dofos: [ 98 143  88 180 156 136 120 111]
duz: [142 160 100  77 145  81 112 147]
maru: [178 139 184 125 118 112 101 107]
shift +1: [100]
[101]
start: [184 125]
maru, 3

kirir: [120 106 137 134]
Fure: [108  56 134 111]
Bimev: [139 137 111  99]
Dabez: [118 144 134 137]
fev: [134 160 102 166]
bebil: [138  94 116 141]
mag: [113 110 130  93]
tafe: [103 145  77 104]
shift -1: [118]
[117]
start: [137 134]
kirir, 3
tags:
[114] -> K441
[140] -> K502
[113] -> K470
[130] -> K530
[133] -> K773
[139] -> K428
[134] -> K207
key mag 1: 
K470
next: [108  56]
[134]

zugi: [126 136 118 133 114 122]
kig: [120 125 136 161 129 119]
rano: [139 151 115 139 111 107]
kava: [158 155 128 134 129 121]
peg: [199 187 123 105 132 127]
zefo: [133 132 134 145 131 129]
Vaf: [134 133 132 125 103 113]
Zuz: [128 132 105 199 123 187]
Dez: [ 62  77 149 193 133 124]
Nidu: [131 123 143 131 145 153]
start: [ 62  77 149 193 133]
Dez, 1
next: [133 132 134]
[145]
shift -1: [131]
[130]
shift -1: [132 134]
[131 133]
start: [123 143 131 145]
Nidu, 2
perm: [119 129 161 136 125 120]
kig
perm: [127 199 187 123 105 132]
peg

sopa: [115 141 130 121 114 129 128 134 119 135 110 130 121 125  93 172 128 108
 131 109 113 118 122 138 157  93 125 122 111 128 154 154 102 151 157 190
 137  93 101 117 159 111 107 157 128 140 121 119 124 128 130 133 128 146]
larod: [105  94 143  97 106 127 128 110  58 103 143 118 128 119 149 148 103  86
 137 100  99 103 112 159 126 162 164 116 128 107 137 128 141 147 113 121
 117 126 147 156 131 117 127  75 142 128 128 121 128 134 152 126 128 135]
vupeb: [108 103 128 133 149 128 108 115 104 105 105 104 112 135  94 119 117 122
  71 120 142 144 122 119 111 105 137 126 149  95  96 110 128 145 123 121
 128 107 127 130 152 109 113 132 128 120 141 124 147 119 142 134 146  84]
pek: [184 166 116 138 124 132 161 124 108 128 130 123 165 119 120 154 128 128
 154 123 122 186 134 192 132 117 154 131 136 145 130 127 130 147 137 106
 117 126 147 116 109 128 103 127 147 128 149 154 125 108 149 126 131 153]
mut: [153 121 147 144 131 148 144 128 128 110 127 140 102 132 155 116 131 135
 196 128 138 100 128 102 170 116 111 158 100 138 129 102 122 128 130 150
 109 128 128 144 128 130 163 128  90 110 128 134 100 128 103 128 106 120]
bifuf: [123 179  93 165 123 158 100 128 136 109 107 130 191 125 114 128 102 133
 128 111 121 128 128 128 133 128 128 110 141 169 136 128 105 128 139 119
 163  92 114 120 142 122 147 121 132 179 171 128 162 135  94 131 139 153]
rafog: [128 112 152 100  98 128 129  96 155 113 147 130  93 118 128 107  88 107
  64 128 126 128 106 133 128 144 142 129 177  93 130 137 108 139 152 153
 130 157 124 135 115 159 128 102 114 127  98 112 161 128  65 124 126  87]
Rap: [105  94 143  97 106 127 128 110  58 103 143 118 128 119 149 148 103  86
 137 100  99 103 112 159 126 162 164 116 128 107 127 128 141 147 113 121
 128 126 132 156 131 117 127  75 142 128 128 121 128 134 152 126 128 135]
roli: [180 138 128 136 128 135 112 128 147 128 124 128 136 130 128 124 102 146
 128 174 128 115 128 130 140 130 144 147 128 123 141 158 140 127 147 128
 136 128 126 101 163 156 143 130 155 133 148 141 133  94 155 125 140 116]
Duvi: [151 188 138 106  92 145 132 128 131 141  96 160 107 129 127 138 159 140
 139 128  84 127 133 124 141 143 123 123 134 110 115 157 128 140 136 105
 159 128 111 128 106 102 143 138 117 115 172 132 140 134 128 137 139 101]
which: [105  94 143  97 106 127 128 110  58 103 143 118 128 119 149 148 103  86
 137 100  99 103 112 159 126 162 164 116 128 107 127 128 141 147 113 121
 128 126 132 156 131 117 127  75 142 128 128 121 128 134 152 126 128 135]
Rap
next: [137 106 117 126 147]
[116]
start: [128 145 123]
vupeb, 33
Table of tags by key:
[126] -> K917
[139] -> K455
[128] -> K603
key bifuf 53: 
K455
shift +1: [158 100 128]
[159 101 129]
which: [184 166 116 138 124 132 161 124 108 128 130 123 165 119 120 154 128 128
 154 123 122 186 134 192 132 117 154 131 136 145 130 127 130 147 137 106
 117 126 147 116 109 128 103 127 147 128 149 154 125 108 149 126 131 153]
pek
shift -1: [155 116 131]
[154 115 130]

vuza: [103 117 141  99 135  91  90  91]
nenat: [122 165 158 120  99 128 133 134]
Kag: [183  55  75 124 160 110 122 101]
Tivoz: [ 80 126 138 118 146 112  98 111]
sesit: [180 110 143  73  98  67  99  70]
Rogo: [158 165 122  67  95 122 110  80]
next: [122 165 158]
[120]
next: [110 122]
[101]
shift +1: [ 67  95 122 110]
[ 68  96 123 111]
key -> tag
[146] -> K790
[99] -> K38
[95] -> K802
[98] -> K799
key nenat 5: 
K38
perm: [ 90  91  91  99 103 117 135 141]
vuza

nav: [189 175 133 129]
Vifed: [184 182 135 129]
lifav: [165 199 131 142]
nafo: [131 165 198 142]
mol: [158 197 146 129]
tugo: [129 128 140 194]
fuma: [175 131 128 128]
next: [184 182]
[135]
perm: [165 198 131 142]
nafo
start: [175 131 128]
fuma, 1
tags:
[131] -> K90
[133] -> K634
[140] -> K586
[136] -> K997
[135] -> K443
[182] -> K107
key Vifed 3: 
K443
which: [129 128 140 194]
tugo

Pak: [139 141 135 108 139]
denop: [140 132 127 114 115]
Napo: [134 186 125 124 131]
zibo: [122  71 130 158 120]
vuga: [120 102 145 141 120]
Giped: [119 168 119 196 116]
mon: [127  64 144 147 143]
next: [135 108]
[139]
shift -1: [145 141]
[144 140]

dizo: [ 97 129 101 128 133 139 178]
Dizub: [134  90 127 120 119 108 152]
Vopi: [107 155  96 141 126 138 184]
met: [ 97 129 101 128 119 124 156]
von: [153 128 127 120 108 119 156]
Vupi: [146  58 107 124 113  74 163]
zelip: [134 184 127 120 119 108 152]
shift -1: [128 127 120 108]
[127 126 119 107]
which: [134  90 127 120 119 108 152]
Dizub

Gupas: [ 90 116 158 114 140 124 124 135 107 130  90 101 137 134 147 126  96 137
 129 132 148 123 122 138 132 145 122 169 136 166 100 138  88 137 123 120
 140 118 168  96 109 152 153  96 109  97 147 126 176 113]
Pipal: [131 129 165 136 152 128 122 126 123 124 136 152 135 124 127 146 116 148
 152 139 114 142 153 135 138 155 102 119 114  66 177 159 102 128 110 143
 128 175 126  98 159 112 128 121 154  92 163 102 120 119]
Nel: [ 97 109 116 156 115 131 130 165 135 146 129  82 126  75 129 152 128 162
 130  89 120 140 143 164 127 125  82 134 106 118 133 153 165 157 114 146
 127 138 152 116 106 105 112 121 140 108 155 117 114 115]
next: [131 130 165]
[135]
shift -1: [114]
[113]
perm: [119 120 102 163  92 154 121 128 112 159  98 126 175 128 143 110 128 102
 159 177  66 114 119 102 155 138 135 153 142 114 139 152 148 116 146 127
 124 135 152 136 124 123 126 122 128 152 136 165 129 131]
Pipal

Dapa: [156 127 133 125  86 134 156 135  60  93]
noti: [156 127 133 125  86 134 156 135  60 141]
Kov: [149 132 137 182  98 155  84 144 129 135]
Kodu: [126 133 103 105  64 106 146 106 143 183]
gez: [156 127 133 125  86 134 156 135  56 107]
start: [149 132 137 182]
Kov, 1
shift +1: [149 132 137 182]
[150 133 138 183]
which: [156 127 133 125  86 134 156 135  60 141]
noti
shift +1: [156]
[157]
shift +1: [ 64 106 146 106]
[ 65 107 147 107]

mov: [125 141 153 185 152]
Mape: [106  80 156  93 168]
Rigam: [102  96 148 133 130]
kobus: [ 80 106 135 143 177]
nuseg: [117 132 178 170 161]
bukem: [158 124 133  98  96]
Kuli: [158 124 133 105  94]
dur: [ 62 110 166 141 128]
Sunog: [ 65  98 136 136 166]
pafe: [ 88 101 156  93 128]
bapi: [157 152  76 116 108]
Leb: [ 65  98 154 136 166]
shift -1: [65]
[64]
shift -1: [153 185]
[152 184]
start: [ 65  98 154 136]
Leb, 1
next: [ 80 106]
[135]

vap: [108 110 108 108 110 140 111 140 111 140 108 140 108 140 112 140 109 139
 111 108 108 108 140 111 156 108 111 140 139 108 108 140 108 111 112 111]
zas: [121 116 122 121 117  79 157  78 157  78 122  78 122  79 156  79 120  78
 115 122 122 121  79 156  88 121 157  78  79 121 122  79 120 157 157 156]
kabi: [123 122 121  79 156  88 121 178 127 178 107 178 106 178 127 178 106 178
 107 106 106 105 178 126 173 106 127 178 177 106 107 177 106 127 127 127]
Tuzam: [121 116 122 121 117  79 157  78 157  78 122  78 122  79 156  79 120  78
 115 122 122 121  79 156  88 121 157  78  79 121 122  79 120 157 157 149]
Rut: [140 150 139 141 149 136  62 136  62 136 138 136 138 136  64 136 143 136
 152 139 139 141 136  65 157 140  62 136 136 140 138 136 142  62  63  64]
which: [121 116 122 121 117  79 157  78 157  78 122  78 122  79 156  79 120  78
 115 122 122 121  79 156  88 121 157  78  79 121 122  79 120 157 157 149]
Tuzam
next: [141 136  65 157 140]
[62]

zepi: [125 187 116 136 181 144 134]
kuz: [112 149 135 107  65 123 140]
bas: [145 111 149  67 132  82 131]
pipo: [114 114 120 178  66 127 125]
ful: [116 121 102 113 197 112 150]
Raku: [145 111 149  67 120  82 131]
Dazo: [123  94 140 172 101 167  92]
mulot: [122 124 113 128  79 190 111]
shift +1: [113 197 112]
[114 198 113]
perm: [114 127  66 178 120 125 114]
pipo
Table of tags by key:
[92] -> K316
[125] -> K577
[131] -> K818
[114] -> K572
[66] -> K385
[150] -> K971
[134] -> K978
key pipo 7: 
K577
which: [145 111 149  67 120  82 131]
Raku
start: [149  67 120  82]
Raku, 3
perm: [111 190  79 128 113 124 122]
mulot

zod: [116 160  79 177 166]
Med: [115 162  75 180 169]
sima: [141  94 181  75  87]
dul: [115 162  75 181 169]
soded: [160 116  76 180 168]
tisa: [141  94 180  76  88]
luf: [141 162  75 180 169]
next: [116 160]
[79]
shift +1: [141  94 180]
[142  95 181]

sasor: [121 112 117 107 152 151 110 104 140 149 141 124 108  92 156 143 115 123
 123 138 110 126  97 130 103 153  97 156 127]
zome: [153 119 125 144 117  89 164 168 140 137 121 135 159 118 170 104 144 112
 142 139 168 132 167 116 114 131 146 116 127]
fiv: [127 114 138 138 147 100 159 164 135 170 121 140 118 168 137 140  91 129
 137 155 160 134 162 151 105 124 128 123 120]
fosi: [142 120 102 109 128 145 114  92 139 118 121 168 137 140 140 170 155 104
 126 123 112 128 103 103 111 157 117 155 136]
Todus: [124 112 112 103 151 154 107  96 142 149 144 123 105  85 153 143 118 119
 120 138 107 125  92 127 100 157  98 162 128]
loku: [130 141 139 125 110 120 127 126 133 128  75 138 118 151 142 169 103 159
  97 153 142 103 115 158 126 114 158 128 110]
Dule: [111 126 150 124 130 142 107 123 131 124  91 134 119 118 183 166 111 175
 110 140 123 101  88 145 133 127 108 121 109]
next: [159 164 135 170 121 140 118 168 137]
[140]
start: [170 121 140 118 168 137 140]
fiv, 10
start: [110 120 127 126]
loku, 5

sif: [190 102 123 193 114]
Kuzuv: [158 153 171 100 122]
bupa: [110 114 135 140  77]
Tuzo: [ 87 153 118  87 124]
Morik: [155  74 131 139  78]
seve: [ 84 163 135  81 162]
Zila: [146 152  77 148 136]
pive: [155  74 156 153  84]
kek: [103 114 135 140  77]
tags:
[171] -> K771
[123] -> K499
[135] -> K271
[77] -> K93
[163] -> K606
key seve 3: 
K271
start: [148 136]
Zila, 4
next: [156 153]
[84]
which: [190 102 123 193 114]
sif
which: [155  74 156 153  84]
pive
shift -1: [100]
[99]
shift +1: [74]
[75]

Gukof: [136 158 135 137 121  77 125 148 122 111]
veg: [153 110 112 131 149 158 111  90 119 125]
kamin: [104 108 167 118 119 144 113 122 137 164]
Val: [106 107 170 122 115 144 121 132 140 160]
vosan: [108 108 173 121 113 143 119 134 141 156]
gukef: [136 156 132 137 120  76 125 145 121 113]
Beral: [120 116 151 123 131 146 102  94 133 166]
Table of tags by key:
[121] -> K610
[111] -> K665
[113] -> K643
[125] -> K253
[140] -> K739
[102] -> K987
[119] -> K25
key Val 7: 
K610
shift -1: [116]
[115]
which: [104 108 167 118 119 144 113 122 137 164]
kamin
which: [136 158 135 137 121  77 125 148 122 111]
Gukof
which: [106 107 170 122 115 144 121 132 140 160]
Val
next: [123 131 146]
[102]

nen: [141 152 164 118  74 106  83 103 121 183]
Foz: [144 168 134 183  65 141  99 121 111 173]
ruze: [144 168 134 183  65 141  99 119 111 173]
Gid: [141 115 160 106  83  74 118  90 148 179]
nofu: [143 165 162 139  60 135  67  92 148 179]
key -> tag
[121] -> K698
[183] -> K317
[65] -> K519
[173] -> K615
key Foz 10: 
K615
shift +1: [139]
[140]
next: [164 118  74 106  83]
[103]
start: [118  74 106  83]
nen, 4

Buku: [ 85 172  71 115  65  89 124 138 106  86 175 133 168 112 178  94 167 192
 138 113 180  74 116  95 148 173 108]
Kamir: [140 153 185 188  75 107 176 125 134 146 113 138  65 165 170 185 115 139
 169 152 135  97  95 184  83 140 181]
raso: [148  65  74 113 113 173 192 167  86  95 180  94 106 172  71  85 138 108
 178  89 138 133 115 168 175 116 124]
pinir: [186 116 157 124  63 147 128 192 128 177 154  90 129  92 174  84 143  98
 175  69 188 145 164 167 131 183 167]
Gimu: [107 191 104 119  92  75  83  97  76 191 120 190  72 118 108 115 141 168
 116 141 190 118 172 176 121  62  73]
bepe: [107 191 104 119  92  75  83  97  76 191 120 190  72 118 193 160  68 181
 171  77 193 171 147 112  85 141 131]
key -> tag
[149] -> K140
[189] -> K816
[140] -> K345
[95] -> K99
[139] -> K721
[188] -> K834
[148] -> K164
key Kamir 1: 
K345
shift +1: [169]
[170]
perm: [ 71 175 112 133 167 138  74 192  86  65  95  94  85 106 108 178 138  89
 124 168 115 180 148 113 173 172 116]
Buku
start: [138 113]
Buku, 19

gulum: [188 172 127 130 129 130 123]
ditiv: [188 172 131 124 129 127 123]
lifev: [188 172 124 129 127 132 123]
perm: [123 172 131 188 124 127 129]
ditiv
start: [172 131 124 129]
ditiv, 2
tags:
[127] -> K989
[129] -> K178
[122] -> K370
[126] -> K582
[123] -> K89
key lifev 5: 
K989
which: [188 172 127 130 129 130 123]
gulum
which: [188 172 131 124 129 127 123]
ditiv

vozev: [ 99 110 108 139 157 114 114 145 124 142 123 145  92 127 149 127 113 150
 130 149 130 196 111 114 132 138 126 118 149  96 124 103 155 127 157 132
 109 123 127  90 128 170 137 130 148 143 124 144 138 140 170 170 111 111]
dimi: [128 114 121 138 135 144 122  88 113 126 133 113 135 152 129 127 100 161
 123  89 101 151 102 135 123  87 117 141 107 101 134 102 171 172 124 134
 127 158 133 109 164 128 122 140 141 114 110 138 149 112 111 143 121 126]
Sov: [127  90 150 170 127 123 144 111 138 124 150 145 118 111 145 111  99 157
 140 148 114 132 113 157 110 142  92 127 114 149 108 139 114 170 128 130
 196 109 132  96 143 130 137 123 127 103 149 170 155 130 124 126 138 124]
tol: [137 113 140 127  74 128 131 106 154 112 156  63 132 137 118 162  82 120
 126 136 151 152 102 128 134  92 118 110 112 126 166 118 121 145 123 105
 156 105 171 136 138 139 157 119 110 126  97 127 144 145 118  97 128 112]
parum: [131 120 137 130  79 138 124 102 143 115 154  72 134 141 120 160  91 130
 124 134 137 140 113 120 134  96 118 114 114 131 163 121 123 139 122 107
 163 102 184 138 134 129 130 111 131 104 147 165 144 131 121 134 142 123]
Siv: [128 114 129 127  72 131 132 105 149 108 164  67 137 136 131 166  88 120
 127 146 152 143 112 132 137 100 113 110 112 125 166 117 120 136 124 107
 154 105 171 143 139 140 149 115 110 127  98 127 149 141 119  91 120 108]
zolak: [131 120 137 130  79 138 124 102 143 115 154  72 134 141 120 160  91 130
 124 134 137 140 113 120 134  96 118 114 114 131 163 121 123 139 122 107
 163 102 184 138 134 142 153 115 114 125  99 130 149 138 118  95 120 115]
Zutud: [131 111 130 134  72 130 135 102 147 109 157  69 132 135 127 167  91 120
 125 140 144 142 114 122 133 103 110 108 113 126 164 119 118 135 122 109
 151 104 169 152 139 142 150 113 108 126  97 134 141 136 118  94 115 109]
vugol: [138 111 141 125  83 130 135 109 147 109 162  71 132 135 122 166  85 121
 128 132 150 149 110 126 125  94 117 112 115 124 167 113 117 141 123 111
 157 106 165 136 136 137 157 120 112 127  99 125 144 141 113  95 128 109]
perm: [138 124 127  90 150 170 127 123 144 111 138 124 150 145 118 111 145 111
  99 157 140 148 114 132 113 157 110 142  92 127 114 149 108 139 114 170
 128 130 196 109 132  96 143 130 137 123 127 103 149 170 155 130 124 126]
Sov
start: [ 92 118 110 112 126 166 118 121 145]
tol, 26
Table of tags by key:
[124] -> K39
[125] -> K575
[126] -> K562
[115] -> K44
[116] -> K900
[123] -> K906
[112] -> K511
key dimi 10: 
K562
start: [124 150 145 118 111 145 111]
Sov, 10
start: [109 162]
vugol, 10
which: [131 120 137 130  79 138 124 102 143 115 154  72 134 141 120 160  91 130
 124 134 137 140 113 120 134  96 118 114 114 131 163 121 123 139 122 107
 163 102 184 138 134 129 130 111 131 104 147 165 144 131 121 134 142 123]
parum

Gide: [129 127  96 118 128 128 183 133 127]
vogi: [127 128 153 127 127 128 114 128 163]
rete: [127 114 129 127 163 128 128 172 126]
dab: [127 114 129 127 163 128 128 153 127]
perm: [128 127 127 163 114 127 153 128 128]
vogi
start: [127 163 128 128 153 127]
dab, 4
perm: [127 153 128 128 163 127 129 114 127]
dab

mar: [118 184 190 123 141 162  96 101 168 162 151 173 155  83 129 128 119 173
 162 102 183 100 137  72 108 139 140 123 116 141]
kirib: [118 182 190 129 145 160  88  91 166 168 151 181 153  77 127 128 127 167
 166  95 180 108 145  82 104 131 131 116 120 142]
Bap: [105 173 182 139 151 150 105 112 155 174 144 191 146  89 119 122 138 184
 170 113 170 120 152  95 115 148 151 130 127 130]
sodem: [111 175 185 136 150 154 102 107 158 174 147 190 148  87 123 124 135 179
 170 109 174 118 150  91 113 143 145 127 126 135]
Pof: [111 175 185 136 150 154 102 107 158 174 147 190 148  87 123 124 135 179
 170 109 174 118 150  97 113 143 148 129 128 137]
lem: [124 189 195 127 144 165 102 110 172 164 153 177 157  88 133 130 122 182
 163 112 187 104 140  75 113 146 149 130 118 144]
rego: [111 175 185 136 150 154 102 107 158 174 147 190 148  87 123 124 135 179
 170 109 174 118 150  97 113 143 145 127 126 135]
shift +1: [175]
[176]
shift -1: [118 150  97 113]
[117 149  96 112]
shift -1: [175]
[174]
perm: [142 120 116 131 131 104  82 145 108 180  95 166 167 127 128 127  77 153
 181 151 168 166  91  88 160 145 129 190 182 118]
kirib
shift -1: [168 151]
[167 150]

rof: [ 57 199  57  58 199 198]
Mot: [ 58 199  58  58 197  59]
mose: [ 58 199  58  58 197 197]
zami: [196  60 197 195  61  62]
zeli: [ 79 178  79  80 177 176]
bimun: [196  60 197 196  60  61]
rov: [ 80 177  79  80 177 175]
zavaz: [198  58 198 197  59  59]
gor: [ 58 198  57  58 198 197]
navev: [196  60 197 196  61  61]
pitu: [ 79 178  78  78 177 177]
next: [197 195  61]
[62]
which: [196  60 197 195  61  62]
zami
shift +1: [197]
[198]
shift -1: [80]
[79]

peliz: [ 96 174 126 136 142 124 142 156  99  96 170 101 120 170 142 119 127  78
 131 127 182 127 178 123 103 177 143 137 136 140 103 114 159 162 147 125
 138 111  70 142 134]
sonet: [100 175 117 124 137 125 154 155  89 107 175 100 137 169 139 115 127  87
 127 137 178 134 183 123 109 175 133 131 143 142  94 104 167 155 136 118
 134 118  84 139 132]
lofe: [ 95 163 126 127 138 122 138 166  87  97 171  94 127 169 142 124 129  84
 123 133 178 127 183 122 108 179 143 128 137 133 105 100 162 160 142 127
 130 111  78 143 130]
Luno: [102 171 125 137 127 131 135 161  97  95 175  94 127 170 128 114 123  69
 129 132 178 119 171 129 100 178 145 128 139 133 105 106 163 163 141 132
 135 115  73 138 133]
bet: [101 183 118 132 126 139 160 156  89 109 182 105 133 166 132 113 131  75
 137 146 178 126 177 121 106 181 138 132 149 149  90 103 162 153 133 130
 136 118  84 139 129]
gat: [ 93 170 128 134 131 134 145 164  87  96 174 100 122 164 136 119 131  72
 129 141 180 122 177 120 104 189 151 130 140 136 105 100 152 159 140 136
 133 111  74 142 125]
nalal: [101 179 118 135 131 136 150 150  98  97 175 105 139 161 129 111 125  75
 130 132 175 122 172 126  98 179 143 136 146 137 100 105 160 157 139 127
 136 119  75 138 134]
lako: [ 99 170 121 125 129 128 151 168  82 108 175  96 131 168 143 125 137  88
 132 138 176 125 183 118 115 180 140 127 144 141  98  95 163 158 137 130
 132 116  83 146 130]
kob: [106 179 117 134 128 129 149 156  99 107 174  99 130 172 137 118 131  82
 139 125 177 123 175 126 107 170 136 133 144 144  96 110 170 162 142 125
 141 120  76 143 140]
nev: [129 180 170 125  96 175 143 118 108 121  98 137 130 146 128 132 132  95
 137 168 168  82  99 115 125 151 125 176 163 127 145 183 158 138 131  83
 116  88 130 141 140]
perm: [116  83 146 130  99 170 121 125 129 128 151 168  82 108 175  96 131 168
 143 125 137  88 132 138 176 125 183 118 115 180 140 127 144 141  98  95
 163 158 137 130 132]
lako
shift +1: [176]
[177]

tid: [ 89 168  87  87 168  90 169]
nisaz: [186  73 181  71 184  72 185]
kat: [ 89  87 169  86  87 169 168]
sode: [ 76  71 184  71  72 184 183]
zapub: [181 185  71 185 183  72  72]
Matar: [181 185  71 186 184  72  72]
nava: [ 90  87 169  87  88 168 168]
nep: [ 76  72 186  71  88 168 167]
perm: [ 87  87  88  90 168 168 169]
nava
next: [ 71 186]
[184]
perm: [ 72  72 184 186  71 185 181]
Matar

